(in the rows, 128 means zero)
Each path below is one point turned by a fixed rotation once a step. After each direction that follows a path, write how fast that rotation turns it, in degrees per step (0 if it stays still).
Each turn is a multiple of 5 degrees from 10 to 175, or 0.
Each row of a path follows its step; steps can be skipped.
Rotation 1:
step 0: [138 110 127 107 139 123 130 126 119 131 137 127 138 131 126 123 134 118
 122 122 130 132 135 126 131 122 117 122 129 134 118]
step 1: [132 139 130 126 136 133 125 135 142 110 125 132 132 136 136 125 128 127
 152 124 127 137 125 125 139 120 126 135 122 127 130]
step 2: [136 140 122 138 121 128 122 127 126 139 138 137 136 127 145 130 112 134
 114 123 119 121 129 123 135 125 127 122 131 138 125]
step 3: [125 118 136 128 126 123 130 131 118 123 127 112 135 128 132 112 131 135
 133 142 133 116 145 121 123 125 126 139 129 134 118]
step 4: [133 120 134 125 125 127 119 124 124 107 134 136 119 121 129 145 128 126
 135 114 121 122 120 126 125 127 128 144 134 127 130]
step 5: [129 134 110 128 136 130 130 130 130 138 139 122 143 134 136 130 132 109
 118 126 127 129 128 127 127 123 128 137 141 116 121]
step 6: [135 126 142 117 133 134 132 122 135 139 131 139 124 126 137 115 137 131
 137 132 130 118 142 135 137 116 124 136 121 127 135]
step 7: [136 148 133 128 127 130 130 136 119 118 135 129 126 131 120 143 122 124
 133 112 133 121 140 121 132 131 124 122 128 139 119]
step 8: [125 135 123 141 121 131 142 127 135 123 124 121 132 121 138 127 116 127
 120 140 122 130 136 118 126 125 141 148 129 126 134]
step 9: [144 117 137 122 121 118 120 112 121 135 126 128 118 118 133 131 129 123
 120 132 135 121 135 130 125 134 115 133 138 123 125]
step 10: [121 135 136 129 144 122 124 138 136 120 131 118 133 127 111 135 131 113
 137 124 132 125 130 138 125 125 124 141 128 120 123]
Speeds:
[126 130 127 127 130 130 119 134 125 130 123 129 131 128 127 134 125 125
 124 126 127 126 130 131 126 127 129 129 127 131 131] -> 135
[129 131 122 124 127 124 128 132 126 129 127 120 129 133 125 126 126 130
 128 125 129 128 131 128 129 131 128 129 127 122 123] -> 155
[132 126 125 129 125 131 124 128 127 131 135 129 124 131 126 129 126 125
 126 128 132 132 129 128 126 131 125 128 128 134 122] -> 155
[131 130 135 123 133 131 123 128 126 125 127 127 123 130 124 125 131 127
 127 131 126 126 127 122 128 130 126 128 126 127 128] -> 120
Rotation 2:
step 0: [140 125 120 129 124 135 125 126 127 141 125 128 123 117 136 117 123 123
 120 131 110 136 121 137 125 134 123 128 145 124 117]
step 1: [140 126 129 120 128 127 118 125 142 123 130 145 129 139 141 136 124 111
 136 137 135 131 118 120 125 120 134 126 126 131 133]
step 2: [130 137 119 121 132 125 134 129 118 131 130 112 121 138 145 129 115 140
 126 124 133 123 112 138 125 131 122 127 125 119 133]
step 3: [133 136 119 121 132 128 125 122 140 128 134 135 111 121 120 134 133 134
 122 135 136 142 131 120 122 148 131 138 132 128 128]
step 4: [131 133 130 129 113 127 122 124 126 156 121 132 123 127 139 137 114 130
 136 128 120 122 129 117 136 124 123 127 133 129 125]
step 5: [127 136 121 124 125 121 121 136 128 120 142 136 143 137 141 132 125 126
 117 117 129 140 121 124 117 133 135 123 135 137 126]
step 6: [144 128 112 117 127 125 146 124 124 125 122 125 114 139 128 132 132 130
 136 123 119 128 127 129 134 127 122 131 144 125 134]
step 7: [116 140 125 124 120 117 113 123 147 125 124 124 123 125 127 133 128 134
 126 128 140 139 123 119 128 116 119 137 126 126 132]
step 8: [134 134 112 126 126 130 125 131 117 137 145 126 133 111 126 131 119 136
 138 119 128 124 129 121 132 131 123 114 132 119 126]
step 9: [133 134 124 141 114 122 124 128 131 129 135 130 129 143 123 143 144 120
 135 125 119 144 130 127 124 138 130 131 122 135 135]
step 10: [120 131 123 122 115 137 142 116 124 124 116 125 136 134 133 135 127 146
 126 130 122 128 128 121 121 116 118 116 139 127 127]
Speeds:
[126 128 130 128 134 123 126 128 126 132 130 129 135 129 129 126 128 131
 129 125 130 124 125 125 123 129 130 126 130 123 132] -> 120
[127 131 130 132 125 128 126 124 129 125 123 130 128 133 126 124 122 128
 130 125 125 127 124 124 133 130 128 129 123 128 133] -> 135
[125 126 129 125 126 128 120 129 129 128 121 125 125 126 123 127 127 132
 128 131 129 129 129 127 130 131 130 128 134 123 125] -> 95
